Named moves, each a turn or a mirror, and the order they were made in; the first pair answered
move nuga:
[-0.46  0.23  0.05 -0.67 -0.54 -0.13 -0.11 -0.24 -0.64 -0.34  0.34 -0.18
 -0.15 -1.13 -0.40 -1.15  0.37  0.85  0.09  1.54 -0.41  0.79  0.46] -> [-1.71  0.76 -0.76 -0.43 -1.36  0.36  0.27 -0.42  0.53  0.39 -0.12 -0.09
  0.25  0.00  0.29 -1.11 -0.29  0.58  0.03  0.00  0.53  0.53  0.52]
[-0.58 -0.14 -1.13 -3.60  0.07 -0.09 -0.73  0.07  1.06 -0.68  0.40 -0.80
 -0.05 -1.21 -1.16 -0.01  0.42 -1.76  0.61 -0.81 -0.61  1.60  0.49] -> [-0.97 -0.15 -1.09 -3.23 -0.31  0.50 -0.72 -0.55  0.97 -0.44  0.16 -0.71
 -0.13 -0.85 -0.77  0.30  0.54 -1.67  1.00 -1.06 -0.92  1.39  0.42]
[-1.01 -0.12 -0.19  1.07  0.13  0.26  0.21 -0.35  0.70 -0.49 -0.83  0.47
 -0.05  2.13  0.17 -0.48 -0.20 -1.28  0.26 -0.76 -0.38  0.46 -0.03] -> [ 0.72 -0.43  0.41  0.20  1.33 -0.46  0.09 -0.52 -0.88 -1.04 -0.08  0.32
 -1.36 -0.16 -0.67 -0.32  1.02 -0.21  0.14  1.02 -1.37  0.69 -0.36]
[-1.99  0.08 -0.18  0.69  0.09  0.09 -1.05 -2.30  0.92  1.11  0.37 -1.00
  1.62  0.37 -0.81 -2.35  0.53  2.31  0.51  3.00  1.56 -0.47  1.71] -> [-1.92  0.42 -0.23  0.74  0.04  0.19 -0.96 -2.34  1.05  1.12  0.32 -1.16
  1.66  0.20 -0.82 -2.51  0.30  2.47  0.56  3.03  1.19 -0.47  1.53]
move vitob:
[ 0.50  0.64  0.98  1.34 -0.38  0.18  0.82 -1.19 -0.81 -1.21 -0.86  0.49
  1.09 -1.37  1.05  0.95 -0.56  2.06 -0.30 -1.81  1.71 -1.47 -0.50] -> [-0.61  0.73 -0.11 -0.54  0.27  0.84  0.45 -2.10  1.90  0.80  0.00 -1.10
  2.09  0.59 -0.01 -2.00 -0.82  1.76  0.10  0.95  1.00 -0.08  0.21]
[ 0.15 -1.31 -0.69 -1.20  0.69 -0.24 -0.34 -1.04  0.73 -0.18  1.88 -0.49
 -1.84 -2.48  0.40 -0.11  0.71 -0.38  0.15  1.47 -1.18  0.91  0.83] -> [-0.10 -1.42 -0.82  0.55  0.66 -0.25 -0.55 -0.51 -0.83 -0.85  1.05  1.01
 -1.57 -3.01  0.39  1.42  0.82  0.67 -0.06 -0.32 -0.15  0.27  0.85]
[ 0.58  0.78  0.38  0.70  0.03  0.60 -1.23  0.01 -0.23 -0.22 -0.40  0.43
  0.20 -0.36 -0.94  0.35  0.41  1.07 -0.82 -0.68  0.60 -0.38  0.39] -> [ 0.70  0.57  0.51 -0.44  0.28  0.79 -1.03  0.22  1.64  1.29 -0.16 -0.58
  0.26 -0.08 -1.37 -0.56  0.52  0.43 -0.49  0.28 -0.27  0.39  0.47]
[ 1.59 -1.85  0.96  0.04  0.68 -0.92 -0.04 -2.11  0.07 -0.44  1.46  0.59
 -0.87 -2.84  1.28 -0.77 -0.71 -0.19 -0.25  1.39 -2.66 -0.67 -0.39] -> [ 0.99 -1.60 -0.35  1.77  1.38 -0.99 -0.54 -2.63 -0.94 -1.59  0.55  1.36
  0.23 -3.04  0.38 -0.81 -0.82  1.13 -0.78  0.41 -0.62 -1.11  0.49]
move Sorud:
[ 1.16 -0.28 -1.61 -0.47  1.59 -0.50 -0.74  1.04 -0.73 -1.46  0.75  0.17
 -1.26 -1.63 -1.98  0.72  1.14 -0.95 -0.37  1.19 -0.90  0.55  0.63] -> [ 0.60 -0.10  2.54  0.74 -0.60 -0.71 -0.97 -1.67  0.07  1.43  0.59 -1.06
  1.02 -1.44  0.41 -0.87 -0.15  2.31  0.32  0.89  0.30 -1.00 -0.23]
[-0.38  0.24  2.34 -0.11  0.04 -0.01 -0.12 -0.93  0.58  1.39  0.08 -1.07
  1.52  0.64  0.31 -2.15  0.32  2.91 -0.52  1.30  0.49 -0.07 -0.23] -> [-2.05  0.02 -1.58 -0.59  0.15  1.26  0.09 -0.24  2.70  0.39  0.23  0.13
  0.50  1.62 -0.50 -1.65 -0.26 -1.29 -0.58 -0.28 -0.30  1.04  0.74]
[ 1.03 -1.07 -1.41 -0.27  1.05 -0.94 -0.99  0.20  0.24 -0.68  2.30 -1.10
 -0.96 -1.96 -1.10 -0.10  1.37 -1.22  0.30  2.33 -1.29  1.05  0.87] -> [ 0.62 -1.06  1.66  0.38 -0.98 -1.06 -1.06 -1.61  0.10  1.31  1.49 -2.43
  0.92 -2.01  0.57 -0.81  0.80  1.54  0.43  1.86 -0.64  0.18  0.19]
[-0.64  0.01 -1.76  0.22 -0.64 -0.97 -0.36 -1.62  0.99  0.64  0.59  1.21
 -0.28 -2.56  0.26 -1.15 -0.40 -1.20  1.07 -0.56 -0.14 -1.21  0.15] -> [ 0.69  0.16 -1.47  0.21  0.37 -1.05 -0.94 -0.98 -0.45 -0.50  0.67  1.04
 -0.57 -3.14 -0.37 -1.12  0.74 -0.79  0.69  0.43 -0.45 -0.87  0.23]

Each pair is 2 to 4 moves apart.
[-0.63  0.63  0.29 -1.87 -1.58 -0.34  0.18 -1.87  2.81  1.81 -0.01 -0.88
  1.66  1.27  0.09 -1.55 -1.59 -0.20  0.73  0.81 -0.12  0.19  0.12] -> [-0.15  0.81  1.09  0.06 -2.22 -0.84  0.88 -0.91 -0.22  0.23 -1.31  0.73
  0.99  0.31  1.10  1.41 -2.00 -0.82  0.96 -2.85  0.90 -1.76 -0.37]
nuga, vitob, nuga
[-1.94 -1.26 -3.57  0.52 -1.78 -0.32  0.32  0.46  0.17 -1.36  0.15  0.63
 -1.19  0.48  0.50  0.08 -0.67 -1.57  0.53 -1.54  0.52 -0.08  0.84] -> [-2.43 -1.19 -4.16  0.15 -0.82 -0.52  0.07  0.18  0.15 -1.28  0.71 -0.01
 -0.41  0.83 -0.11 -1.01 -0.29 -1.11  0.79 -0.17  0.95 -0.11  1.22]
nuga, vitob, nuga
[-0.10  0.71  2.54  0.18 -0.86  0.64  0.16  1.04  1.03  0.13 -0.62 -0.65
  1.50  1.58  2.60  0.98 -0.62  0.79 -0.21 -0.57 -0.91 -0.61 -1.09] -> [ 0.02  0.33  1.88 -0.13  1.31  0.08 -0.88  0.47 -0.77 -0.47  0.61 -1.33
  1.70  0.38 -0.04 -0.54  0.98  2.93 -0.44  2.02  0.07 -0.26 -0.29]
vitob, nuga, vitob
[-2.27 -0.63 -1.18  1.06 -0.55 -0.27  0.85 -1.96  0.87  0.91 -0.39  1.14
  0.26  0.04  0.37 -1.84 -0.03 -0.34  0.41 -0.15  1.26 -0.96  0.68] -> [ 0.09 -0.38 -0.44  0.62  1.62 -1.10  0.73 -0.69 -2.43 -0.95  0.57  0.72
 -0.03 -1.05 -1.37 -0.89  1.52  1.80  0.24  1.37  1.37 -0.42  0.51]
Sorud, nuga, Sorud
[ 1.02  0.67  2.33  0.22 -1.21 -0.60 -0.76  0.56 -0.89  0.12  1.05 -1.74
  0.03  0.82  1.50  0.84 -0.91  0.03 -0.53 -0.87 -1.45  0.05 -1.78] -> [-0.82  0.58 -0.02 -0.03 -1.78  0.25 -0.69 -0.31  1.99  0.90  1.27 -1.86
  0.97  2.00  1.29 -0.12 -1.11 -1.40 -0.13 -1.33 -0.97  0.66 -0.72]
vitob, nuga, Sorud, vitob
[-1.76 -0.18  2.80 -0.89 -1.28 -0.80  1.21 -3.75 -1.11  1.56 -0.49 -1.42
  0.56  1.11  2.45  0.68 -1.81  0.32  0.10 -0.06 -1.67 -0.58 -1.86] -> [-1.14 -0.36  2.48 -0.81  0.59 -1.04  0.19 -3.76 -2.37  1.47  0.29 -1.72
  0.62  0.20  0.32 -0.57 -0.96  2.01 -0.40  2.30 -0.93  0.23 -0.91]
vitob, vitob, nuga
[-2.10 -0.76 -3.42  1.70  0.47 -0.39  0.30 -0.86  0.64 -0.73 -1.26  1.42
  0.16  0.63 -0.26  0.02 -0.85 -1.06  0.14 -2.56  1.27  0.18  1.75] -> [-1.68 -1.05 -2.09 -0.22 -0.22 -0.60  0.06 -2.62  2.42  1.94  0.46 -0.44
  0.15 -0.29 -0.17 -2.55 -0.79 -0.57  0.47  0.37 -0.66  0.72  1.50]
nuga, vitob, Sorud, Sorud
